[[127 138 138 116 124 131 123 141 142 130 134 136 140]
 [114 136 133 115 126 116 130 138 132 138 137 125 128]
 [141 122 110 135 130 141 128 111 117 108 121 134 129]
 [132 103 123 150 113 141 111 105 115 122 102 115 114]]
:
[[127 138 138 116 124 131 123 141 142 130 134 136 140]
 [114 136 133 115 126 116 130 138 132 138 137 125 128]
 [132 103 123 150 113 141 111 105 115 122 102 115 114]
 [141 122 110 135 130 141 128 111 117 108 121 134 129]]

[[129 124 141]
 [117 113 151]
 [135 134 133]
 [113 129 124]
 [117 116 149]]
:
[[117 113 151]
 [117 116 149]
 [129 124 141]
 [135 134 133]
 [113 129 124]]

[[132 144 125 128 127]
 [133 120 143 130 122]
 [142 130 131 132 124]
 [120 149 133 140 146]
 [131 120 126 129 123]
 [136 132 111 107 145]
 [114 138 137 141 117]
 [128 128 128 132 130]]
:
[[133 120 143 130 122]
 [114 138 137 141 117]
 [120 149 133 140 146]
 [142 130 131 132 124]
 [128 128 128 132 130]
 [131 120 126 129 123]
 [132 144 125 128 127]
 [136 132 111 107 145]]

[[125 129 126 129]
 [112 133 145 121]
 [122 151 137 127]]
:
[[112 133 145 121]
 [122 151 137 127]
 [125 129 126 129]]

[[117 117 114 146]
 [142 108 112 140]
 [139 140 135 104]
 [135 111 149 109]
 [146 116 106 109]
 [126 135 134 143]
 [115 153 127 116]
 [152 121 125 113]
 [123 105 153 136]]
:
[[123 105 153 136]
 [135 111 149 109]
 [139 140 135 104]
 [126 135 134 143]
 [115 153 127 116]
 [152 121 125 113]
 [117 117 114 146]
 [142 108 112 140]
 [146 116 106 109]]

[[121 110 103]
 [145 105 117]
 [110 113 132]
 [122 132 114]]
:
[[110 113 132]
 [145 105 117]
 [122 132 114]
 [121 110 103]]

[[121 121 117 140 124 119 122 135 132 127 135 125 124]
 [130 127 118 129 127 138 155 127 128 119 139 129 126]
 [117 116 123 125 118 126 140 125 114 126 137 121 123]
 [122 132 109 138 124 129 114 137 135 119 132 123 114]]
:
[[117 116 123 125 118 126 140 125 114 126 137 121 123]
 [130 127 118 129 127 138 155 127 128 119 139 129 126]
 [121 121 117 140 124 119 122 135 132 127 135 125 124]
 [122 132 109 138 124 129 114 137 135 119 132 123 114]]

[[140 120 144 137 130 130]
 [129 129 119 115 117 109]
 [117 153 115 126 117 118]
 [135 136 125 122 132 125]
 [139 130 129 140 143 124]]
:
[[140 120 144 137 130 130]
 [139 130 129 140 143 124]
 [135 136 125 122 132 125]
 [129 129 119 115 117 109]
 [117 153 115 126 117 118]]

[[124 123 127]
 [134 121 106]
 [141 139 137]]
:
[[141 139 137]
 [124 123 127]
 [134 121 106]]
